-1.82  -2.23  -7.25  -5.14  6.23
-1.84  -1.15  -7.38  -3.62  4.08
-0.09  -1.34  -0.31  -2.00  2.77
->
-1.15  -7.38
-1.34  -0.31

-7.47  -0.09  5.75  -0.38  3.78
5.15  4.66  3.43  2.68  0.53
-3.31  -1.71  -3.03  3.00  -1.92
->
4.66  3.43
-1.71  -3.03

3.75  0.12  -0.50  -4.21  4.52
-2.64  0.12  1.25  6.84  3.24
-2.43  0.12  4.75  -0.62  6.55
-2.87  0.12  -5.97  3.40  -0.24
->
0.12  1.25
0.12  4.75

0.34  3.03  3.19
0.50  2.42  2.82
0.10  1.77  1.25
0.33  2.10  2.40
0.22  5.34  6.67
->
2.42  2.82
1.77  1.25

3.44  -4.41  2.47  1.96  5.80
0.03  1.50  0.11  -5.73  3.46
-0.88  3.66  1.86  -5.29  4.11
->
1.50  0.11
3.66  1.86

3.33  -7.68  -3.58  -1.71
6.42  1.54  0.62  -3.85
-2.82  -4.08  -0.40  2.29
->
1.54  0.62
-4.08  -0.40
---
7.58  1.95  0.50
-0.26  6.65  1.16
->
1.95  0.50
6.65  1.16

-1.55  5.68  -1.74  4.22  -3.55
-3.32  0.65  1.85  -4.02  -2.46
-5.41  0.34  1.62  -2.87  -1.20
->
5.68  -1.74
0.65  1.85

-7.06  -0.46  -4.73  6.29
-6.10  -3.31  -3.47  5.56
-4.55  -4.33  -1.21  3.59
->
-0.46  -4.73
-3.31  -3.47

-7.75  -4.59  -1.54  -2.95  -2.48
-6.56  -1.40  -3.07  -4.32  -3.94
-5.11  2.49  -4.25  -5.53  -3.31
->
-4.59  -1.54
-1.40  -3.07

-2.10  -3.29  6.03  -2.91
4.29  0.62  -6.17  -1.88
4.46  -1.18  -4.56  -4.24
->
-3.29  6.03
0.62  -6.17

5.43  -5.51  0.96
-0.08  -5.42  0.69
1.61  4.82  -3.15
6.86  3.62  -3.48
->
-5.51  0.96
-5.42  0.69
---
0.99  1.25  -3.23  2.23  4.66
0.00  1.97  0.60  2.53  5.25
1.85  0.94  -3.68  0.58  5.10
-1.56  2.82  1.05  -3.74  -2.25
-1.45  2.67  -0.63  -5.06  -3.92
2.32  0.89  -3.71  -5.35  1.97
-0.56  1.73  -5.83  -1.31  -2.63
0.86  1.40  -2.39  2.71  5.26
->
0.99  -3.23  4.66
0.00  0.60  5.25
1.85  -3.68  5.10
-1.56  1.05  -2.25
-1.45  -0.63  -3.92
2.32  -3.71  1.97
-0.56  -5.83  -2.63
0.86  -2.39  5.26

2.03  1.16  2.00  -1.91  -1.50  2.36  4.08  2.50  -0.61
3.12  -2.62  2.34  1.45  -0.61  0.75  6.88  1.59  1.04
->
2.03  2.00  -1.50  4.08  -0.61
3.12  2.34  -0.61  6.88  1.04

-0.74  0.94  1.09  -0.85  2.04  0.31  0.39  1.39
6.59  2.66  -5.53  4.87  -0.85  -3.39  -1.65  -2.63
-0.31  -2.22  1.83  1.44  -3.79  2.58  1.79  -0.38
-0.08  -1.68  1.16  1.34  -3.20  1.81  1.34  -0.42
1.04  1.47  0.31  1.41  0.59  0.19  0.91  1.02
2.82  4.06  -1.69  2.00  3.11  -2.01  -0.09  1.31
-0.54  -0.97  0.61  -0.81  -0.03  0.72  -0.11  -0.29
4.31  2.41  -3.41  3.37  -0.03  -2.29  -0.78  -1.11
->
-0.74  1.09  2.04  0.39
6.59  -5.53  -0.85  -1.65
-0.31  1.83  -3.79  1.79
-0.08  1.16  -3.20  1.34
1.04  0.31  0.59  0.91
2.82  -1.69  3.11  -0.09
-0.54  0.61  -0.03  -0.11
4.31  -3.41  -0.03  -0.78

-4.69  1.51  3.01  -1.46  -1.30  -0.15  2.13  5.51
1.40  -3.37  2.84  -5.41  -4.91  -5.65  0.69  -1.79
3.17  1.04  2.00  2.27  1.17  3.17  -3.39  -2.25
2.12  0.38  0.11  -0.71  0.99  -0.86  -1.67  -1.28
-2.78  0.17  -0.69  -1.25  1.54  -2.10  -3.30  -0.16
-1.06  -4.77  -2.10  -1.37  0.83  -2.69  -2.87  -4.60
-3.44  -4.03  -6.51  7.92  3.58  6.27  -0.32  -1.69
->
-4.69  3.01  -1.30  2.13
1.40  2.84  -4.91  0.69
3.17  2.00  1.17  -3.39
2.12  0.11  0.99  -1.67
-2.78  -0.69  1.54  -3.30
-1.06  -2.10  0.83  -2.87
-3.44  -6.51  3.58  -0.32

-0.43  -1.67  1.26  -0.83  -1.94  2.05  0.01  2.81  1.31  -0.27
1.72  -0.06  0.77  0.61  -0.88  -1.69  -0.40  -0.70  -0.35  1.64
-3.04  -2.87  -1.03  -3.42  0.57  5.71  -0.78  2.83  0.86  -3.68
-0.20  -1.09  1.53  -2.55  -1.15  4.35  -0.89  2.42  1.77  -1.67
->
-0.43  1.26  -1.94  0.01  1.31
1.72  0.77  -0.88  -0.40  -0.35
-3.04  -1.03  0.57  -0.78  0.86
-0.20  1.53  -1.15  -0.89  1.77

-6.34  -6.44  -6.36  -6.36  -6.32
-6.15  -7.10  -6.84  -5.89  -6.35
->
-6.34  -6.36  -6.32
-6.15  -6.84  -6.35

2.02  7.24  -4.33
-7.35  -3.68  -4.44
5.99  1.77  4.72
-6.00  -1.72  -4.77
4.83  1.99  3.30
4.87  2.18  3.17
-5.13  -1.38  -4.16
5.68  2.91  3.37
-0.84  -6.79  5.17
-0.63  -7.11  5.69
->
2.02  -4.33
-7.35  -4.44
5.99  4.72
-6.00  -4.77
4.83  3.30
4.87  3.17
-5.13  -4.16
5.68  3.37
-0.84  5.17
-0.63  5.69

-0.71  -0.50  3.19  3.09  0.37  4.27
0.75  -3.43  -4.78  6.68  -3.58  4.05
0.67  2.00  7.47  4.08  1.38  -0.35
-3.98  -3.63  -1.78  7.55  -0.78  2.53
2.07  -3.87  -3.27  -7.44  4.24  -7.52
0.70  -0.68  -3.08  2.24  2.08  -3.58
-2.16  1.31  -5.53  4.47  1.97  6.15
6.72  3.70  1.39  -0.99  -1.33  3.02
7.06  -5.27  6.18  -2.62  3.66  6.19
-3.69  -1.35  2.06  -0.47  3.90  1.77
2.42  -7.19  -0.54  -4.05  1.42  4.68
->
-0.71  3.19  0.37
0.75  -4.78  -3.58
0.67  7.47  1.38
-3.98  -1.78  -0.78
2.07  -3.27  4.24
0.70  -3.08  2.08
-2.16  -5.53  1.97
6.72  1.39  -1.33
7.06  6.18  3.66
-3.69  2.06  3.90
2.42  -0.54  1.42
---
1.09  1.70  5.70  0.42  3.05  -2.43  -0.60  2.76  -4.59
-0.36  -6.02  4.77  5.01  4.04  -6.36  0.70  -1.06  -3.95
->
-0.36  -6.02  4.77  5.01  4.04  -6.36  0.70  -1.06  -3.95
1.09  1.70  5.70  0.42  3.05  -2.43  -0.60  2.76  -4.59

0.11  0.06  -0.15  -0.33  2.20
0.90  0.16  0.39  0.15  3.32
-0.25  -0.18  0.48  1.01  -6.24
0.09  0.05  -0.11  -0.24  1.60
->
-0.25  -0.18  0.48  1.01  -6.24
0.09  0.05  -0.11  -0.24  1.60
0.11  0.06  -0.15  -0.33  2.20
0.90  0.16  0.39  0.15  3.32

-0.20  7.50  -5.67  2.49  -3.08  2.23  0.73  -2.19  3.02  -1.90  1.53  1.85  -3.85  -0.34
-2.04  0.02  -3.09  1.17  -2.98  5.76  1.52  -1.47  0.71  -0.81  1.02  1.42  -1.77  2.05
->
-2.04  0.02  -3.09  1.17  -2.98  5.76  1.52  -1.47  0.71  -0.81  1.02  1.42  -1.77  2.05
-0.20  7.50  -5.67  2.49  -3.08  2.23  0.73  -2.19  3.02  -1.90  1.53  1.85  -3.85  -0.34

-3.78  4.30  0.53  -0.05  -0.37  -0.67  1.73  -0.15  -0.52  -0.34  -0.04  3.04  0.50  -6.97  -0.01  -0.13
-3.83  2.32  0.26  -0.13  0.12  -0.32  -0.94  0.21  0.54  -0.08  0.13  1.51  -2.23  6.59  -0.16  -0.60
->
-3.83  2.32  0.26  -0.13  0.12  -0.32  -0.94  0.21  0.54  -0.08  0.13  1.51  -2.23  6.59  -0.16  -0.60
-3.78  4.30  0.53  -0.05  -0.37  -0.67  1.73  -0.15  -0.52  -0.34  -0.04  3.04  0.50  -6.97  -0.01  -0.13

-1.79  -2.09  0.88  3.36  2.00  3.88  0.94  7.13
-2.25  -2.33  -0.66  -0.22  -0.68  -1.13  -0.07  3.02
0.88  2.46  0.21  2.86  5.27  -1.36  -1.82  -0.74
->
-2.25  -2.33  -0.66  -0.22  -0.68  -1.13  -0.07  3.02
-1.79  -2.09  0.88  3.36  2.00  3.88  0.94  7.13
0.88  2.46  0.21  2.86  5.27  -1.36  -1.82  -0.74

2.07  6.66
1.80  5.79
1.93  6.20
1.85  5.94
1.84  5.90
1.96  6.31
->
1.80  5.79
1.84  5.90
1.85  5.94
1.93  6.20
1.96  6.31
2.07  6.66
